Each row is where one point has got to under a steady rotation. How many ticks took it there?
The counts run from 0 to 715.
[127 126 126 131 158 110 132 130 175  81 120  99  93 130 130 168  89 166
 158 108 141 134 152 144 131  78 152 138 138 135 109 172 127 165 144 152
 113 108 178 163 156  98  95 120 170 104 133 107 181 145 106 144 111 119
 109  95  88 118]  595
[164 110 142 119 162 126 127 128 159 110 115 117 117 132 161 174 120 150
 170 102 124 152 183 127 103 101 110 149 120 131 169 172 113 151 119 163
 127 136 197 178 157 116 102 128 163 112 108 135 143 138 146 133  99 152
 103  79 110  98]  217
[107 140 146  71 147 145 147 125 134 125 148 127 140 137 157 165  94 141
 158 102 129 113 160  96  91  98 121 137  69 130 147 160 109 216 101 145
 115 111 168 157 143 133 122 167 142 119 138 141 138 132 141 131 106 191
 100 141 123 108]  68
[102 130 127 125 153 103 148 120 170 113 114  98 127 106 123 162 122 167
 176  99 139 164 162 117 134 123 131 138 102 154 127 170 106 177 120 134
 139 106 175 203 158  85 129 126 122 136 127 126 158 152 102 163  92 150
  96 117 103  88]  125
[147 128 134 139 168  76 168 166 122 125 140 112  90 147 151 150 115 170
 132 125 119 115 145 119 136 115 152 190 110  83 132 164 148 196 128 154
 160  73 147 161 103 128 153 154 154 143 177 159 138 120 130 124 128  97
 117 114 121 141]  100
[121 164 119 146 124 103 146 152 138 115 127 139 117 122 124 186  82 171
 148  93 147  94 143 153 116 101 116 178 143 111 125 105  79 151 146 174
 141  88 151 146 106 102 132 105 165 135 185 153 174 126  95 140 131 139
 112 123 104 105]  486
[187 108 146 115 112 104 185 144 134 133 152 134  98 143 162 154 148 184
 176 154 101 119 138 171 127 121 101 164 109 129 126 133 117 143 121 172
 185 125 142 161 100 101 124 165 169  94 126 157 146 153 130 140 120 153
  94 120 103 127]  624
[195 115 146 115 131  94 176 113 122 121 142 135 100 131 163 153 165 143
 187 121 112 142 143 126 104 104  94 159 147 106 150 159 121 130  98 177
 177 137 148 177  87 109 128 133 153  88 149 146 151 152 145 131 108 156
 115  98 140 115]  230
[117 146 144 127 156 110 121 164 110 140 141 145 151 124 121 200  88 175
 117 108 124 137 172 112 114 110 126 163 101 102 138 154 108 166 135 166
 132  89 177 169 143 130 127 111 125 140 147 148 146 110  82 135 124 158
 101 108 102  74]  481
[123 174 105 118 111  93 177 122 137  93 150 135 137 119 140 123 104 170
 169  81 144  84 151 128 115 145 119 131 100 136 136 150  78 127  95 146
 158 126 127 160 105 115 127 165 165 116 204 119 169 153 129 159 103 138
 102 108 120 156]  563
[131 159 128  89 134  93 190 138 125  97 139 128 120 155 122 120  89 167
 166 114 119  86 145 152  94 142 131 134  84 126 128 154 114 145  99 125
 134 123 136 150 130 145 108 176 147 121 199 145 175 155 143 140  98 142
 115 118 130 183]  358
[181 107 140 146 142  87 145 153 108 120 139 138  95 158 145 167 116 160
 182 110 126 100 145 159 116 115 120 177 125  89 164 147  97 135 132 179
 144 101 152 157 124 119 119 159 202 103 149 164 131 107 120 113 120  97
 115  92 112 131]  5
[138 153 139 115 135 121 170 132 128  92 134 117 134 154 146 175  88 171
 143 114 177 102 116 118  90 105 111 119 126 149 141 152  71 136 121 135
 143  83 146 170 120 101 111 108 158 114 192 131 175 148 106 127 128 162
 131  88 100 168]  655
[127 140 129 107 141 124 145 110 147 112 145 128 116 100 156 171 125 144
 159  90 128 168 172 112 109  66 108 147 152 130 122 172 120 161 118 162
 148 130 164 178 116 110 131 102 112  72 141 114 168 166 125 139 111 191
 106 104 126  87]  32
[180  93 135 117 148 109 160 132 125 105 120 127  67 167 144 164 125 161
 168 126  92 122 169 174 121 117 137 139 122 103 135 177 108 150 141 154
 128 108 148 172 116 108 119 157 175  92 153 139 144 127 142 130  87  83
  94 109 136 132]  399
[149 150 158  96  98 108 151 128 143  90 131 129 134 167 135 166 125 169
 168 142 111 100 128 144 103 102 108 147 154 146 120 151 120 117 111 174
 146 123 138 152  96 131 102 110 147  99 171 145 193 162 112 154 110 200
  92 117 120 102]  430
[160 117 129 135 142  89 152 143 119 101 172 130 100 118 181 138 143 179
 138 113  96 114 183 114 126 118 143 154 101  95 119 204 113 139 135 161
 163 103 122 176  93 104 131 167 166  92 150 114 131 129 118 140 119 107
 106 106 125 135]  382
[138 125 158  83 162 136 159 145 134 124 164 112 127 132 166 170  87 158
  99 128 117 126 172 122  75 102 124 150  81 132 140 165 119 172 132 140
 142 111 172 166 155 136  96 138 127 100 139 140 141 148 131 126 140 186
 137 102 103 163]  648
[126 123 168  87 138 115 135 143 132 120 143 103 144 159 139 186  96 147
 161 133 133 103 122 105  81  74 140 145 120 145 118 167 124 153 125 162
 105  97 173 160 169 116  93 128 150 112 133 142 166 134  91 133 124 191
 141 111  97 121]  445
[164 154 126 102 124  97 182 134 103 138 136 135 134 136 169 159 130 146
 153 102 145  98 143 124  94 136 100 147  95 120 170 143  82 140  79 158
 160 103 142 172  93 101 140 149 168 148 190 149 141 130 164 137  86 133
 125 109 132 147]  79
[163 147 133 125 123 121 181 138  94 124 129 159 116 136 165 186 126 161
 134 104 133 110 142 140 113 118  94 140 102 114 148 149  71 148 117 147
 166  95 125 169  64  90 150 124 170 120 190 149 133 130 133 133 107 132
 103 123 136 135]  472
[115 165 110 129 142 119 169 132 169  84 103 128 117 122 125 146 105 188
 171 114 128 132 141 146 138 117 122 134 111 140 121 152 131 162 105 133
 143 135 148 151 105 105 114 117 128 147 167 124 197 166 121 171  89 157
  70 129 129  90]  129
[113 171 123  99 152 109 175 130 150 101 142 118 115 109 150 154  79 174
 140 107 134 109 142 132  93  99 133 137 104 148 110 155 115 134 121 128
 139 132 147 150 146 103  77 133 145 121 165 108 194 171 119 154 124 159
 141  96 104 185]  166
[141 148 123 115 148 128 159 144 130 116 129 139 133 139 111 157 108 170
 183 131 121 148 147 128 110  97 126 104 126 120 130 170 129 130  97 161
 132 152 165 145 133 101  91 127 135 118 123 105 208 157 107 151  85 175
  80  99 119  70]  615
[136 143 112 132 180  71 138 166 114 135 166 134 131  97 157 145 109 173
 127 101 111 137 185  97 124 128 152 158  86  95 151 187 134 139 110 181
 165 125 168 155 143 125 107 153 150 146 123 122 151 120 119 143 112 128
 116  85 103 113]  572
[172 124 151 125 162 103 187 170  75 136 141 135 141 141 153 181 120 172
 120 137 138 142 142 112  94 127 110 136  92 105 158 184 107 148 109 140
 173  89 148 171 112 112 132 134 137 123 162 151 141 131 123 110 123 125
 129  77 127 156]  662
[147 153 116 111 133  87 190 110 131 121  95 118 115 126 123 164 140 140
 178 106 132 142 138 149 121 120 123 137 148 126 125 149 109 131  98 142
 148 108 143 189 109  78 138 116 131 154 191 140 185 156 132 166  73 121
 126 123 149 128]  320
[173 109 166  75 117 101 188 131  89 136 130 125 110 185 143 180 141 126
 178 140 103 102 111 134  95  99 124 146 129 114 128 160 128 155 107 157
 129  91 142 170 101 114 126 155 156 101 166 163 142 134 129 129  96 146
 129 138 146 137]  248
[112 116 135 104 147  86 162 142 135 152 147 121 122 119 157 157 128 165
 180 119 110 115 129  98 133  87 148 165  88 124 106 173 157 190 119 162
 130  93 155 174 150  92 120 176 145 142 108 141 137 137  90 152 115 142
 105 152  99 101]  535
[128 124 130  89 146 104 169 146 136 153 163 135  96 110 146 133 109 174
 161 121  69 110 173 139 117 113 143 184  65 105 112 143 140 184 130 157
 138 137 151 153 142 122 119 196 141 124 129 147 137 149 135 148 109 146
 117 156 116 137]  346
[132 137 124 135 146 102 141 123 145  99 131 115 118 129 104 172  88 145
 190  78 157 124 146 138  91  95 119 146 158 117 146 139  76 124 125 164
 114 121 169 160 157 127 114 109 144  81 171 135 193 137  99 123 115 145
 140  68 109 130]  17
[140 122 121  84 140 102 186 129 114 152 142 126 108 140 145 139 124 142
 200 100 120  98 141 130 106 133 137 132  69 112 143 155 100 162  96 151
 122 115 140 166 135  96 125 207 170 130 150 146 133 130 131 138  86 107
 120 137 134 148]  549
[135 162 147  83 137 132 164 130 127  98 148 134 109 170 141 167  79 153
 164 120 126  89 116 114  78  63 137 131 124 118 116 140 123 167 119 146
 100 116 142 122 118 126  92 132 148  92 175 131 193 153 117 121 124 186
 126 125 130 143]  448
[121 130 124 115 163  93 139 139 132 121 164 111 140 100 172 133 121 159
 161  94 142 118 170  81 108 120 145 137  79 134 149 195 108 141 104 155
 143 124 161 174 156 101  97 171 158 132 117 108 141 136 117 144 109 147
 130  90 100 130]  367
[127 162 105 134 136  75 125 135 131  93 148 130 116 124 136 151 110 159
 160  90 130  87 163 118 126  99 160 142 150 107 131 166 107 109 118 181
 124 111 136 145 114 101 104 131 179 122 177  99 186 129 102 154  97 121
 120  94 117  94]  579
[169 122 131 128 138  62 165 143  93 132 165 134 121 124 149 151 139 157
 144 118 103 110 173 125 111 140 148 136 118  97 132 199  98 101 110 168
 160 100 121 188  99  99 134 158 161 111 171 119 140 126 114 143  94  99
 130  90 127 144]  380
[159 105 144 118 144 124 140 137 125 134 131 143  81 132 164 198 123 148
 133 105  88 129 193 146 113  97 119 182 119  91 143 149  93 190 164 161
 138  91 154 183 107 102 144 135 158 112 150 155 108 118 126 133 115 119
 114 132 133 108]  683
[193 130 151  92 126 100 190 148 100 147 148 139 104 166 144 159 136 158
 163 156  86 109 131 154  82 108 126 167 138  95 136 143 148 126 101 178
 149 140 139 141 103 135 112 139 147 106 155 163 167 143 144 126 109 162
 123 111 137 132]  435
[117 135 128 123 192 102 151 138 161 110 103  90 116 121 135 174  99 153
 147 107 144 167 153 107 125  97 147 153 119 130 140 176 148 190 123 127
 129 100 191 185 158 124 128 109 118 161 141 137 168 146 123 149 112 129
 112  95 116 113]  312
